Each row is where one point has got to under a steady rotation. How many ticks took it there?
The counts run from 0 to 458.
[ 72 107 129 149 132 152 130 147 120 135 120 107 185 106]  152
[ 76 108 131 154 140 154 114 152 133 120 111 108 185 110]  136
[ 66 102 127 138 126 144 145 138 125 141 116  95 179 101]  137
[108  89 145 128 140 111 113  87 114  88  93 127 142  84]  386
[120 118 148 137 144 118  77 112 139  66 132 161 131 115]  10
[101 140 141 130 120 121 123 143 134 111 207 164 127 125]  336
[118 127 141 138 141 113  72 115 153  63 138 153 122 121]  251
[ 76 120 131 159 139 156 105 159 138 118 128 117 185 116]  377
[ 90 154 119 120 120 121 117 132 193 105 138  87 116 136]  405
[106 140 139 111 111 104 136 121 139 110 205 155 105 120]  382
[ 98  92 151 135 135 121 128 114  82 114 151 161 163  90]  292
[ 75 142 119 114 105 125 161 141 162 147 171  94 131 128]  303
[ 98 135 135 153 148 143  75 148 165  87 115 123 153 127]  119
[104 107 150 144 137 123 108 132 101 100 177 178 157 107]  322
[106 113 143 147 150 129  78 118 140  76  96 129 155 107]  42
[107 104 136 101 119  94 143  71 137 100 117 110 108  94]  115
[ 75 128 125 110 102 118 170 128 135 147 177 105 132 114]  139
[104 115 127 106 122 100 136  82 167  98 104  86 109 105]  162
[113 116 136  98 112  89 141  77 148  95 133 110  96 102]  100
[ 99 111 138 151 152 134  80 122 143  78  93 122 157 109]  268
[100 103 137 144 149 129  92 113 137  89  81 111 160  99]  253
[ 91 156 119 126 123 125 108 142 192 106 146  93 121 139]  195
[104 152 121 116 123 119 106 124 195  92 132  90 108 133]  374
[ 93 107 129 117 127 116 132  95 155 106  86  77 132 100]  208
[102 110 131 108 127 101 135  79 153 101  99  90 116  96]  372
[100 142 138 125 117 115 128 136 136 111 211 164 119 125]  141
[ 81 140 134 156 133 153 103 170 148 118 164 133 167 131]  2
[ 88 123 133 157 148 150  83 148 150  97 107 115 168 123]  330
[ 93 107 151 149 134 133 115 138  96 112 174 171 166 105]  291
[ 99 114 146 145 135 130 110 136 104 104 178 178 155 107]  96
[ 80 150 116 120 114 126 135 139 185 130 148  82 120 132]  241
[ 94 151 119 119 121 119 115 125 192 100 136  87 110 132]  179
[ 80 137 116 117 114 120 146 125 179 130 127  68 126 121]  30
[110 149 129 118 128 104  99 107 186  78 138 109  96 125]  117
[ 81 115 119 120 124 122 140 108 160 120  92  67 140 103]  29
[ 85 158 118 126 118 125 120 143 195 115 149  87 123 137]  0
[116 130 135  99 116  87 134  84 152  92 159 131  91 113]  54
[ 81 136 135 152 134 149 104 170 139 119 172 139 164 128]  228
[102  84 147 129 133 111 137  98  85 106 136 155 153  86]  308
[101  96 150 140 137 128 118 123  90 105 160 170 162  95]  307
[101 100 136 110 126 100 137  75 133  95  99 106 120  91]  356
[ 89 146 120 113 116 118 130 122 189 119 129  76 117 124]  420
[ 88 158 126 139 130 137 100 156 186 105 152 107 135 140]  406
[ 79 158 122 133 119 137 122 159 181 123 174 109 132 138]  242
[ 94  92 149 139 130 130 132 120  86 118 154 158 163  93]  66
[111 149 129 129 129 121  84 123 188  80 138 116 112 129]  328
[ 80 152 129 142 129 142  99 169 174 111 165 120 149 141]  422
[120 123 149 131 132 113  93 115 128  73 171 175 121 109]  399
[105 110 139  96 107  87 159  78 124 113 155 129 103  96]  53
[ 98 156 124 127 128 123  99 136 194  92 139  98 115 137]  164
[ 74 105 133 117 108 125 177 121 112 149 156 111 152  97]  395
[ 90 147 135 125 112 122 133 148 146 122 210 144 126 131]  320
[ 87 136 138 151 130 143 107 163 135 118 186 152 163 127]  259
[106  92 139 109 123  98 142  73 120 100 109 112 119  86]  130
[ 80 155 126 133 118 135 127 161 158 127 194 127 139 136]  63
[109 148 128 118 126 110  98 114 190  84 136 102 100 127]  343
[108 100 154 139 140 124 104 113  96  92 156 175 150 100]  338
[102 126 142 140 134 126 108 137 113 104 193 176 146 118]  111
[113  90 152 137 142 116 108  98  97  85 134 160 150  90]  354
[ 96 100 134 134 141 129 107 103 137 100  75  96 153  95]  238
[ 74 102 138 147 126 147 142 145 104 138 143 126 183 102]  409
[123 137 136 108 118  93 113  97 157  83 164 139  90 120]  265
[ 72 105 128 143 133 147 130 135 136 130  95  89 175 105]  316
[110 129 138 101 110  91 139  93 143  99 178 140  92 113]  23
[ 67 118 122 118 105 129 168 129 137 154 144  86 149 111]  333
[112 133 140 142 147 125  70 125 163  67 123 136 132 125]  72
[ 89  90 147 130 126 124 151 110  83 127 148 146 162  91]  51
[123 138 142 115 129  99 100 106 154  73 162 146  97 121]  250
[ 72 108 129 153 139 154 119 155 129 127 118 110 185 111]  362
[ 94 143 131 153 146 147  80 159 167  96 134 117 154 130]  150
[ 94 137 141 139 122 130 114 151 127 113 203 166 147 127]  95
[117 134 147 125 126 108 107 115 136  85 189 172 112 120]  188
[ 87 105 134 141 144 137 111 118 139 104  83  97 163 100]  269
[116 128 137 102 113  88 132  90 150  95 171 139  89 114]  249
[ 93 133 120 109 121 110 133 104 184 108 111  74 112 117]  404
[ 87  93 143 114 113 111 165 100  94 133 150 132 143  90]  457
[ 77 110 133 151 142 152 114 144 136 120  98  99 182 112]  331
[ 85 155 126 141 125 140 101 164 180 111 165 112 147 141]  1
[113 103 152 139 140 117  98 114 102  88 155 174 144 101]  143
[103 101 139 144 148 126  91 110 136  86  83 117 156 101]  27
[107 138 127 110 121 100 115  99 186  87 130  99  96 120]  132
[107  98 138 101 119  91 155  73 115 106 136 123 112  89]  294
[ 88 109 122 118 125 118 137  99 163 111  88  76 136 103]  434
[108  87 152 136 135 118 119 108  88  98 141 168 153  91]  323
[ 89 101 145 149 133 137 125 143  93 122 164 158 175 103]  50
[ 95 117 138 153 155 143  78 136 149  89 101 118 166 112]  299
[109 101 146 145 149 128  83 107 125  73  97 138 148 102]  11
[ 72 100 134 133 123 140 152 135 105 146 136 115 177 100]  394
[108  90 141 124 137 111 118  81 123  95  87 114 138  88]  176
[106 120 127 101 118  95 134  84 165  99 109  91 100 108]  357
[111 112 153 139 136 119  99 123 104  87 167 180 143 104]  353
[105  98 154 139 138 124 109 123  94 100 161 176 158  99]  112
[115 142 137 133 139 120  72 124 175  66 134 130 117 126]  87
[112 109 145 142 150 124  78 112 133  70 102 140 149 106]  447
[ 86 127 142 151 132 142 112 158 119 123 182 158 167 121]  49
[ 87 105 126 131 134 132 123 109 146 110  78  83 155 100]  254
[111  98 146 140 148 119  93 101 122  75  94 142 150  95]  206
[ 74  96 138 136 124 135 152 129  96 140 149 130 174  96]  425
[117 145 132 125 130 111  86 120 183  76 138 120 104 130]  102
[111 141 130 111 123 100 111  96 184  84 136 107  92 123]  327
[ 76 114 137 154 138 150 118 159 115 130 147 134 186 113]  198
[ 82 132 134 160 141 158  96 164 146 116 140 126 177 123]  392
[ 93 134 131 104 100 105 165 118 136 133 194 127 114 113]  381
[ 82 107 142 146 132 146 128 148 100 132 159 147 183 104]  19
[104 142 125 111 122 106 113 106 186  90 130  92 100 126]  358
[ 72 130 118 114 107 125 168 129 151 148 156  88 139 114]  318
[101 113 136 101 105  94 168  89 125 123 169 132 112 100]  22
[ 66 113 126 120 111 132 170 130 130 150 143  93 154 104]  138
[116 127 144 144 148 123  69 123 154  63 117 142 134 117]  267
[115 136 138 106 113  92 129  98 150  93 179 144  93 115]  444
[108 117 129 101 118  94 139  76 158  97 116  98  97 103]  131
[ 97  95 133 133 138 122 114  95 138  97  76  96 148  94]  433
[ 69 107 126 137 125 141 149 135 129 141 111  86 171 104]  332
[ 94 142 137 130 116 123 123 148 134 118 208 157 130 127]  110
[ 83 106 128 128 128 128 135 113 151 118  84  77 151 104]  44
[115 102 151 140 143 116  95 111 103  83 146 171 147  97]  369
[104 128 140 151 151 138  71 137 161  75 111 127 147 121]  88
[109 137 138 108 108 100 137 111 141 106 201 151 105 117]  187
[ 82 157 124 135 122 135 104 154 186 111 160 107 132 137]  211
[ 81 149 117 117 111 124 141 131 184 128 137  72 121 128]  451
[ 93  95 140 108 111 104 169  93  99 131 156 126 130  85]  247
[ 82 129 137 154 135 150 107 166 129 119 169 144 175 122]  18
[ 86 140 134 116 104 111 154 131 144 127 203 132 118 122]  140
[ 92 136 139 142 126 135 112 158 127 116 197 165 151 122]  290
[104 134 123 105 117 104 125  97 183  98 115  82 101 117]  373
[122 124 144 137 145 118  70 117 152  65 127 148 129 116]  41
[ 94 138 133 106 100 103 155 120 137 123 202 138 107 118]  171
[ 98 101 137 101 110  94 164  82 113 118 151 127 116  89]  263
[ 99  91 138 108 114 101 159  82 100 118 142 132 130  84]  278
[ 79 159 119 125 114 131 130 157 175 127 179 110 131 138]  47
[109  87 150 131 138 113 121  90  95  95 123 152 147  84]  339
[ 79 145 121 113 107 122 154 146 162 139 184 103 126 128]  93
[ 83 145 128 119 107 120 146 144 155 136 201 125 124 130]  109
[ 70 110 124 131 126 139 143 128 141 133 103  78 165 103]  301
[ 77 115 130 114 103 118 177 120 123 148 166 109 135 105]  380
[101  91 143 111 120 101 155  79  98 110 133 133 134  83]  83
[ 97 132 121 105 117 104 134  99 180 102 109  75 109 113]  178
[ 92 147 120 113 116 117 130 116 190 108 123  78 115 124]  194
[ 84  94 138 119 112 116 168 107  94 138 153 129 148  89]  231
[118 135 145 126 127 103 100 113 141  78 183 170 109 117]  414
[101  94 138 131 140 120 114  91 131  92  79 105 145  94]  207
[ 81 153 119 119 114 127 125 141 189 117 149  84 121 134]  436
[ 71 125 117 118 111 127 156 126 163 136 125  69 140 114]  271
[111 132 139 101 105  91 148  98 135 110 188 144  99 112]  428
[ 81 151 128 136 121 136 117 166 163 124 187 128 142 137]  258
[117 143 134 114 126  99  99 103 175  77 149 127  92 121]  86
[123 124 146 135 141 112  80 114 138  63 148 165 123 116]  220
[100 133 135 107 105 100 150 111 139 117 198 140 106 116]  397
[ 78  96 137 119 116 123 168 116  97 141 155 126 156  91]  5
[ 93  99 130 123 135 120 122  96 144 102  78  88 145  96]  223
[113 136 130 107 119  98 111  95 175  83 138 113  87 117]  101
[ 93 132 120 111 118 116 137 114 178 112 108  69 118 116]  209
[ 79 119 134 156 140 153 108 164 129 122 147 132 184 121]  408
[ 87 143 130 155 140 149  87 163 162 102 138 121 163 133]  376
[108 141 136 145 145 129  68 135 176  73 123 125 135 130]  103
[ 69 116 122 124 116 131 153 124 153 141 109  67 150 108]  286
[103  95 135 123 135 112 122  88 131  92  83 105 140  90]  402
[ 84 124 122 116 119 118 142 111 174 119 107  65 126 115]  14
[ 82 142 126 112 103 119 163 135 148 141 190 115 124 121]  124
[ 91 119 123 114 124 109 134  95 169 108  96  73 119 106]  193
[ 96 107 137 100 111  98 172  95 108 131 165 127 118  94]  232
[ 77 143 122 113 100 119 156 141 152 141 192 112 125 126]  319
[ 67 110 124 127 120 138 157 133 131 147 122  85 167 106]  122
[ 95 101 149 141 136 129 117 133  90 111 165 168 165  97]  81
[121 144 139 123 136 107  82 113 173  70 147 135 105 125]  71
[ 87 156 119 128 119 131 109 151 191 112 153  95 124 137]  421
[109  98 143 141 147 123  91 102 129  80  91 132 152  97]  432
[ 76 128 119 117 115 127 149 123 163 133 111  65 137 116]  45
[ 79 120 131 159 141 157  98 160 139 114 120 116 180 120]  151
[ 80 111 141 152 133 149 123 155 107 126 159 149 181 112]  229
[110  91 145 136 148 115  98  92 113  82 100 138 145  92]  401
[108  88 149 123 139 113 116  85 109  87 100 136 142  86]  160
[113  96 152 137 144 114 100 104 104  85 131 164 147  96]  159
[ 80 131 115 115 115 125 146 116 172 127 111  67 132 116]  240
[106  93 146 131 144 116 107  89 123  83  88 127 149  92]  191
[109  88 153 132 140 112 112  92  94  89 119 153 147  87]  144
[116 119 144 140 147 122  74 113 142  68 122 151 133 112]  236
[ 85 155 126 142 129 143  98 166 175 109 153 114 145 142]  196
[118 136 138 104 116  91 118  97 154  85 169 145  90 119]  39
[ 70 108 133 145 130 150 137 146 116 138 125 110 185 107]  378
[ 73 114 134 153 139 156 114 155 123 126 126 116 184 112]  167
[ 87  97 147 142 130 133 138 134  87 127 153 148 176  97]  35
[109  87 150 131 141 116 113  92 101  87 109 147 147  89]  370
[ 94 143 132 120 110 117 137 139 142 120 208 145 120 127]  125
[ 92 124 136 156 150 146  78 146 155  91 106 119 163 117]  104
[ 82 154 124 142 125 140 106 167 171 117 173 118 146 140]  227
[ 95  98 129 120 131 113 126  91 147 102  80  86 137  94]  418
[ 82 101 136 115 111 116 173 107 101 141 157 126 147  90]  426
[ 89 106 128 128 131 126 128 103 149 108  79  79 149  99]  449
[ 94 153 125 147 136 141  84 159 182  93 141 114 140 137]  165
[ 88 148 135 135 117 133 121 161 143 120 202 148 139 134]  79
[123 136 137 114 123  96 105 104 155  76 169 156  99 119]  24
[ 80 155 117 126 114 130 127 155 184 123 167  97 127 139]  452
[ 76 118 136 156 135 154 114 160 114 126 156 139 183 112]  3
[121 136 138 135 142 116  74 114 166  61 139 143 114 123]  56
[102 140 125 112 114 108 119 109 185  97 122  84 102 123]  163
[106 108 135 104 119  91 141  73 144  99 113  98 107  98]  341
[ 96  81 144 118 125 107 152  90  89 111 134 140 141  83]  293
[101  96 134 113 127 107 132  83 140  99  87  97 126  94]  387
[ 81  97 141 149 136 140 131 142  93 130 159 149 177  97]  245
[ 66 106 123 128 114 134 163 132 123 153 132  90 165 104]  348
[100 133 143 136 127 124 110 145 124 106 202 171 139 119]  321
[ 97 100 134 122 133 113 127  86 138  97  82  95 132  94]  192
[ 84 143 115 115 113 120 138 126 185 121 129  69 119 128]  225
[ 85  88 140 127 121 125 160 114  88 130 149 140 162  90]  246
[ 90 121 142 147 134 140 112 153 114 116 181 166 162 117]  275
[107 107 137  96 114  88 153  74 129 104 134 119 106  93]  84
[119 136 136 105 122  92 116  91 167  82 154 128  87 116]  70
[118 108 153 138 142 115  92 108 112  72 146 169 139 101]  174
[114 131 135 101 116  89 125  88 159  89 156 125  90 114]  280
[108 149 131 135 136 125  77 134 183  78 134 120 120 132]  118
[ 83 146 131 151 128 148 104 169 150 116 173 134 161 130]  438
[105  87 141 117 132 106 131  76 112  93 101 124 132  86]  145
[ 77 104 130 144 136 143 121 129 140 118  89  87 175 103]  90
[ 71 107 129 148 134 152 128 140 132 130 104  93 180 104]  121
[119 111 150 146 148 118  77 113 132  65 124 158 140 110]  431
[ 82 150 130 148 127 146 104 169 160 117 175 127 155 137]  17
[ 86 129 133 156 146 150  83 157 157  99 118 117 170 122]  135
[115 142 135 129 137 110  81 115 174  72 140 130 108 128]  297
[ 88 146 128 117 106 118 149 139 147 131 203 130 120 126]  335
[ 70 124 123 115 107 127 171 132 141 150 157  90 142 110]  123
[ 80 149 124 125 108 127 142 153 162 134 192 116 129 132]  78
[ 99 108 136 100 108  95 167  88 117 120 161 128 113  95]  458
[111 118 135  96 111  85 146  79 141 100 150 124  95 103]  69
[ 81 125 118 117 122 120 142 114 169 123  99  66 134 108]  450
[ 84 130 131 157 144 156  87 157 150 105 124 118 174 124]  361
[117  99 147 139 149 117  85 106 125  71 108 151 147  99]  416
[ 81 114 142 151 133 146 116 155 106 125 168 154 176 111]  34
[ 82 154 128 138 122 138 116 165 169 120 180 118 140 138]  32
[106 119 146 137 131 121 106 134 116  97 188 181 141 115]  337
[105  85 149 130 135 113 126  98  90 101 135 155 149  84]  113
[ 73 116 127 113 105 121 177 123 128 151 166 101 141 106]  154
[ 79 109 132 111 105 114 179 116 114 147 164 112 141 101]  185
[ 80 158 117 126 116 130 121 149 189 121 156  93 128 140]  226
[ 85 122 121 116 117 120 141 104 168 115  96  69 128 111]  224
[ 75 104 138 147 133 143 135 146  98 133 149 137 184 101]  214
[ 93 154 127 141 134 136  86 151 186  94 144 110 132 136]  375
[ 72 108 125 135 126 142 141 134 136 138 103  82 171 103]  106
[100 129 134 100 105  94 158 100 137 121 190 141 104 112]  202
[105 111 148 142 138 121 103 129 104  91 177 181 146 106]  127
[120 137 139 126 132 107  81 110 164  68 146 143 107 124]  266
[ 69 125 125 111 103 122 172 126 133 150 166  97 139 110]  349
[ 77 128 138 156 136 155 110 165 124 120 157 139 179 121]  213
[ 83 154 118 120 110 128 132 153 180 126 169  97 129 137]  257
[ 78 117 120 124 118 126 143 118 161 127 101  66 141 108]  255
[ 84 148 129 146 126 145 108 171 152 121 181 137 157 134]  243
[ 98  87 151 130 131 118 140 103  83 111 140 153 156  89]  82
[103  90 140 111 120  98 147  76 107 105 123 131 126  81]  309
[ 76 108 132 154 136 155 122 154 118 130 135 124 190 110]  393
[102 125 138 101 105  93 157  95 134 115 183 135 101 110]  7
[ 79 133 135 154 138 153 104 169 138 121 159 136 174 124]  423
[113 130 136  99 117  88 130  82 163  89 145 118  88 112]  85
[ 72 108 118 135 129 138 135 127 147 129  89  74 163 105]  75
[ 79 111 121 129 124 132 141 116 152 125  91  72 155 101]  270
[ 95 145 122 110 119 113 122 114 192 104 125  82 104 128]  389
[ 79 111 130 152 144 148 108 143 135 114  95  97 178 111]  105
[109  91 154 138 140 117 111 108  89  93 142 170 150  95]  128
[107  96 138 105 122  96 143  69 123 100 119 118 114  88]  325
[107 109 137  97 116  86 144  73 139  97 128 114 102  97]  310
[ 86 108 132 145 143 142 103 125 140 104  83  98 168 103]  74
[109 122 133  96 110  88 152  87 135 108 167 132  95 102]  38
[ 84 150 128 144 124 140 109 166 163 119 179 128 146 138]  453
[ 95 147 131 147 139 141  78 152 176  94 133 118 145 136]  360
[ 93 102 133 142 143 134 105 115 139  96  76 102 161 102]  43
[ 66 112 122 124 117 135 157 130 141 147 122  79 161 106]  317
[114 119 134  97 110  86 147  82 142 100 164 129  92 105]  264
[102 141 137 115 112 106 142 130 139 117 204 149 111 122]  156
[ 78 140 114 116 109 125 146 132 178 133 136  72 125 126]  256
[ 74  99 134 129 120 133 164 128 105 152 144 114 168 101]  184
[ 76  98 139 137 128 141 143 138  97 139 147 132 181 100]  4
[111 136 140 110 109  99 135 107 143 102 195 155  99 116]  413
[ 90 114 133 103 105 104 176 107 119 138 175 124 123  99]  201
[ 87  95 138 112 114 111 172  99 100 133 157 128 136  91]  21
[ 67 104 130 129 119 136 163 132 116 148 136  99 168 100]  153
[ 82 133 134 155 138 155  98 168 145 117 154 132 173 129]  197
[ 92 158 121 128 127 128 101 144 197 101 144  97 120 137]  390
[117 137 131 108 120  95 110  95 173  79 148 120  90 118]  296
[122 141 142 122 133 106  85 106 161  68 158 153 104 124]  40
[122 129 145 131 141 112  77 113 149  64 148 159 116 118]  25
[ 96  98 141 140 143 130 101 104 133  87  79 109 155  99]  448
[ 88 149 132 142 123 140 111 167 150 120 192 138 146 133]  48
[ 86 161 120 130 119 135 116 156 180 117 169 103 129 140]  16
[ 80  94 138 128 120 131 159 121  93 143 151 129 164  92]  215
[105  85 141 112 125 103 139  76 106  99 119 130 132  83]  114
[114 138 139 139 142 118  73 122 168  67 131 137 121 123]  282
[ 68 123 120 118 111 130 163 128 150 146 131  76 146 114]  302
[116 106 153 141 147 114  86 108 116  73 132 166 141 102]  400
[ 67 104 130 139 123 140 152 140 119 143 128 101 177 101]  363
[ 86 139 128 110 103 111 164 132 143 137 196 120 120 121]  350
[124 129 147 131 134 108  86 113 143  70 161 163 117 115]  430
[ 84 152 128 123 109 124 140 150 156 133 203 124 129 133]  304
[110 132 128 103 116  97 123  91 177  90 126  96  95 112]  342
[ 90 112 136 103 104  99 170  99 118 132 172 128 118  98]  427
[106 122 140 150 151 130  70 120 155  69 111 135 144 115]  57
[104 100 138 103 112  93 160  79 113 114 142 127 116  89]  68
[104  98 139 115 129 102 133  76 131  94  94 106 126  91]  161
[104  85 146 121 128 104 137  80  96 103 120 140 140  83]  324
[ 95 101 137 101 109  95 166  88 111 125 158 128 121  92]  37
[107 133 128 105 118  99 130  90 174  97 116  90  98 113]  147
[ 78 101 134 120 112 122 173 115 104 146 155 119 156  96]  200
[ 84 155 123 127 116 131 129 160 169 130 186 118 131 136]  273
[110 138 143 126 122 111 111 128 128  95 198 171 125 118]  157
[105 149 124 117 122 112 105 115 192  89 128  97 102 131]  148
[ 82 149 116 119 110 125 132 133 187 125 138  78 121 131]  15
[123 120 151 135 142 114  85 111 128  72 156 175 130 111]  189
[ 85 119 132 107 100 106 174 110 124 138 181 126 120 105]  396
[ 99 130 137 151 149 139  74 138 160  81 113 122 155 124]  314
[113 117 149 137 133 114  97 121 114  81 168 180 134 110]  158
[ 81 121 130 106 103 109 176 121 127 141 178 116 126 110]  170
